rotation ticks, each row followed by its count of ticks:
The counts run from 0 to 299.
[145 136 147 140 125  95 151 138 162 172 162  86 166 143 159 133 120 103
  98  88 106 152 160  91 145 129 119 157  87 105 144 107 141 119 105 143
  87  93  95 150 133 132 190  92 166 130 131 147 114 113 103 132 173 114
 143 133 156 119  78 181  89 103 119 115 124 113 152 138 134 116 118 120
 104 177 112]	8
[176 124 153 148 185 120 146 136 115 137 136 111 150  69 102 123 135 115
 138 117  88 117 183 121 163 110 101 131 106 123 104 103 118 112 130  94
  93 129 123  99  98 149 197 149 123 129 111 137 120  92 119 117 123 103
 153 103 121 107 109 161 114  78 131 117 109 130 105 121  90  80 128 140
 151 195 136]	47
[147 134 192 101 154 111 132 141 145 152 161  99 157 176 153 148 124  99
 111 141 119 154 159 120 140 130  94 142  75 113 141  95 107 105 104 120
 115 104 136 156 129 102 199 123 130 115 135 147 134 121 126 133 193  81
 164 100 144 112 101 179 131 115  97 135 105 130 100 113 135 111 113 157
 118 176 107]	142
[145 139 163 115 152 103 140 122 123 160 142 124 139 120 145 114 117  79
 101 141  78 125 180  79 108 110 120 139 117  98 140 122 124 137 124 104
 114 133 147 129 108 120 164 100 157 117 110 141 119  68  99 146 144 127
 179 102 134 144  60 168  84 120 103 120 108 111  96 129 100 123 112 176
  88 195 131]	193
[190 133 161 108 171 148 143 134 136 143 158  94 169 137 116 152 131 124
 111 129  89 119 166 127 199 117  90 139  76 126  98 100 115 132 106 111
  95  99 109 148 115 117 180 136 133 126 116 123 134 124 133 124 168  99
 164 108 128  77  94 172 133  78 106 113 124 128 135 106 136  92 131 136
 138 162 122]	137
[149 107 169 166 149 103 157 108 149 174 117 114 108  90 143  95 139  97
 119 125 104  82 174 108 102 120 113 130 117  85 132 121 162 115 107 125
  99 140 148 136 121 124 182  74 125 135 112 146 136  93  99 130 100 142
 137 141 143  99  62 171 104 120 135 101  87 113 124 132  92  83 127 136
 128 179 124]	33
[155 141 143 117 169 101 152 126 122 152 154 110 159  89 132 101 121  95
 124  89  81 112 180  87 130 128 113 128  98 112 127  91 133 140 137 100
  87 109 124 128  96 154 197 152 145 124 104 145 109 109  92 134 146 119
 175  89 135 115  73 165  94 102 120  91 112 111 112 149 102  98 121 142
 123 197 136]	190
[165 100 202 170 145 121 137 124 157 175 120  95 124 144 139 136 145 109
 100 175 120 100 163 134 136 108 100 135 115  82 120 141 140 111  87 133
 119 145 157 144 136  79 155  49 122 129 124 140 160  89 129 133 127 123
 132 155 140 100  72 176 124 117 128 142  94 120 129 111 106 102 125 144
 115 162 117]	291
[166 121 150 168 147 101 125 130 149 152 143  73 144  86 154 112 123 119
 134  94 122 100 166 111 142 143 130 127 124  67 116 118 149 112  86 137
  71 129 138 122  98 136 180  71 157 137 126 168 141 117 109 133 121 152
 136 113 137  86 101 156 120  97 163 132 100 105 166 156 106 100 125 139
 106 186 140]	174
[169 152 157 109 168 159 159 120 137 169 165 131 120 136  99 145 147 116
  75 165  79 123 180 121 167  83 101 144  93 111 113 127 133 136 107 107
 119 116 123 113 137 108 158 106 120 132 108 116 116  86 142 140 149 112
 154 132 130  87  71 176  93  93  77 132 105 139 115 101 121 101 117 136
 149 172 119]	275
[178 122 142 149 134 143 159 126 163 176 140 103 123 120 114 140 140 125
  87 131 108 129 179 119 181 112 123 152 109  92 118 131 146 119  85 154
  92 118  96 137 143 117 166  67 138 143 120 139 121 107 128 135 133 136
 104 166 146  66  80 186 113  89 117 129 109 132 180 109 131  95 120 112
 136 169 116]	85
[194 123 167 141 152 109 113 138 133 149 142  76 188 121 152 162 124 113
 116 128 106 123 163 117 170 147 108 131 119 107  90 124 116 142  92 118
  99 109 140 143  91 114 152  98 171 128 120 147 154 110 109 139 164 137
 166  93 137  95  91 153 136 100 133 143 113 102 158 134 130 133 134 175
  77 181 126]	60
[170 125 156 129 160 149 126 119 129 140 135 107 103  99 120 126 122 115
 124 153 108  99 188 107 141 128 128 122 148  49 119 139 131 115  91 122
 107 154 160 106 102 104 145  70 145 136 115 154 143  83 139 148 110 143
 144  96 127  82  98 158 131 105 132 161  79 126 142 134 101  99 112 170
 108 186 152]	178
[140 112 173 162 139  85 136 134 141 142 120 104 126 108 149 117 118  97
 131 125 129 154 174  89 112 123 124 145 131  79 158 121 124  80  99 136
 109 155 143 122 115 128 189  79 146 123 137 166 123  77 108 129 137 106
 126 123 142 135 106 169 112 111 145 166  91 124 112 134  88 102 109 150
 111 203 128]	239
[157 117 182 121 146  97 146 136 159 157 154  93 175 155 154 130 121 107
 117 106 114 133 156 114 154 133  96 148  68 127 132  85 131 109 106 132
  94  97 109 175 129 120 205 124 130 118 127 147 138 131 101 122 178  91
 154 126 148  98  85 183 125 107 111  93 110 113 125 118 136  96 124 124
 130 170 107]	144
[134 127 173 149 154 114 142 141 148 137 151 106 110 127 135 129 126 111
 132 125 133 157 171 118 133 108 119 151 103  76 159 108 128  63  98 133
 110 133 136 105 129 122 209  98 127 122 139 168 115  97 139 130 151  94
 123 115 136 112 129 173 120 110 123 178  88 148 103 121 107  83 105 143
 153 199 127]	164
[154 113 160 178 140  73 127 147 143 146 132  79 153  92 160 126 117 105
 134  91 134 140 169  99 135 142 136 141 129  82 136 120 133  93  96 140
  87 129 134 120 105 140 191  79 163 132 137 178 134  99 102 128 140 131
 126 115 148 122 107 160 113 106 161 158 104 120 142 152 105 110 126 149
  99 203 122]	241
[176  91 187 155 140 122 151 115 160 174 104 111 123 133 129 126 138 116
  99 167 112 100 174 123 144 123 108 142 114  95 114 131 139 118  88 140
 110 138 130 164 132  91 157  58 127 128 116 136 151  96 113 128 125 125
 125 168 145  76  61 186 134 113 117 118  93 118 148  96 121  91 120 126
 129 164 111]	222
[150 153 164 133 170  80 139 141 122 144 165 107 167  94 146 129 132  97
 132 103 101 139 168 104 133 126 107 126  96 116 123 103 118 119 127  94
 103 114 146 103  98 151 200 144 140 124 122 157 119  98 107 130 158 113
 171  78 127 139 102 153  96 111 118 151 103 126  94 144 101 116 125 172
 111 205 124]	120
[156 143 165  89 178 137 141 128 119 131 157 127 118 111 125 119 116  98
 131 144  93 128 189  94 126 122 120 121 118  84 135 109 115 114 122  99
 114 139 161  97  93 127 177 131 130 118 107 160 114  90 133 143 145 113
 165  66 125 108 111 154 119 108  99 149  84 132  95 132 106  99 101 175
 127 206 140]	186
[201 115 165 111 168 155 129 121 120 145 118 112 158 118 104 143 122 118
 107 158  79 111 187 108 187 127 106 140 121 106  91 125 114 152 105 111
 102 131 120 149 106 105 146 101 151 125 103 122 136  86 119 141 142 122
 161 120 133  74  73 173 136  81 113 111 115 112 154 109 124  97 129 146
  98 164 132]	63
[195 152 155 127 165 133 139 137 144 163 184  94 169 125 117 168 155 126
  90 130  96 123 164 132 203 116 100 135  80 121  86 116 124 141  97 110
  98  92 122 116 118 120 161 122 138 137 128 129 136 117 134 140 165 124
 157 112 125  85  87 156 104  86 100 140 114 130 146 128 141 122 130 149
 127 177 117]	204
[167 136 177 143 148 100 121 133 126 160 143 104 171 122 150 150 133  84
 100 150  94 127 163  97 133 116 112 140 127  98 122 139 117 140 112 103
 118 126 155 125 101 116 159  88 164 126 128 138 136  78 113 146 150 126
 178 101 135 150  65 161  94 110 124 154 107 109 112 135 103 137 131 181
  67 190 125]	126
[157 130 170 139 175 123 145 137 106 139 133 125 145  90 110 117 123  93
 140 150  84 130 180 107 137  97  97 136 112 106 134 119 105 102 134  93
 112 146 143  99 104 127 186 132 128 118 115 129 111  67 125 121 125  92
 170 102 127 137  95 167 109  93 120 127 108 129  77 119  80  87 129 157
 129 198 138]	49
[183 111 167 142 161 127 153 127 157 149 122 118 126 100 106 125 139 139
 121 129 118 124 179 137 175 122 112 135 102 111 104 112 135  93  99 137
  98 133 107 135 128 124 189 104 109 131 115 153 142 116 115 119 132 120
 108 146 135  46 108 172 144  95 118 129  80 142 154  99 127  75 112 125
 179 181 109]	228
[166 134 145 100 182 160 145 116 119 134 139 129 110  91  99 110 110 116
 138 135  77 105 199  96 153 120 118 123 119  81 116 110 124 120 117  99
 104 140 131 105  96 132 170 134 129 127  96 142 111  91 128 136 118 117
 158  86 126  81 101 164 122  92 112 115  91 130 116 120 103  79 111 149
 146 193 149]	184
[152 127 184 143 167  91 128 146 113 132 142 105 160 111 149 133 127  92
 139 131 109 138 165 110 129 119 104 127 112 110 129 120 104  99 118 102
 110 132 161 112  97 134 190 120 144 110 131 149 128  79 120 130 151  93
 176  87 132 151 111 158 108 104 133 161 104 124  86 133  85 109 127 177
  97 201 132]	51
[160 127 144 135 151 169 151 118 160 171 154  96  93 140 107 131 135 128
  94 147 101 111 172 122 167  97 114 146 100  71 125 124 147 110  82 137
  96 122 119 121 141  95 159  73 131 142 114 129 125 106 151 136 124 123
 127 144 136  66  80 181 112  84 111 121 100 140 156 111 119  85 112 114
 147 158 139]	18
[150 129 159 135 122 130 143 127 166 183 147  93 121 163 139 136 130  99
  79 152 108 140 171  95 139 111 125 153 114  68 144 134 141 121  80 144
 106 127 128 144 139  92 149  46 160 134 123 137 127  82 131 148 147 122
 138 143 151 116  69 187  96 105 108 144 108 121 145 122 119 121 114 136
  90 173 122]	12
[143 134 183  89 146 112 152 137 142 146 147 125 145 173 141 136 115  94
 107 148 108 165 173  90 134 118 108 155  91 108 152 104 108 104 110 123
 125 118 124 155 132 116 186 116 140 104 123 149 118  94 115 135 185  86
 150 109 145 118  89 184 118 124  86 136 101 130  99 101 131 110  98 155
 120 197 106]	73
[186 125 178  84 165 157 129 124 128 139 133 117 147 155 113 158 112 115
 108 183  93 138 184 106 168 125 116 137 119  99 108 126  99 134  97 116
 127 131 132 143 107  91 141 104 148 121 116 131 138  90 139 145 165 110
 165  94 128  81  93 168 144  95  94 149 101 128 133  99 131 113 110 174
 102 175 123]	65
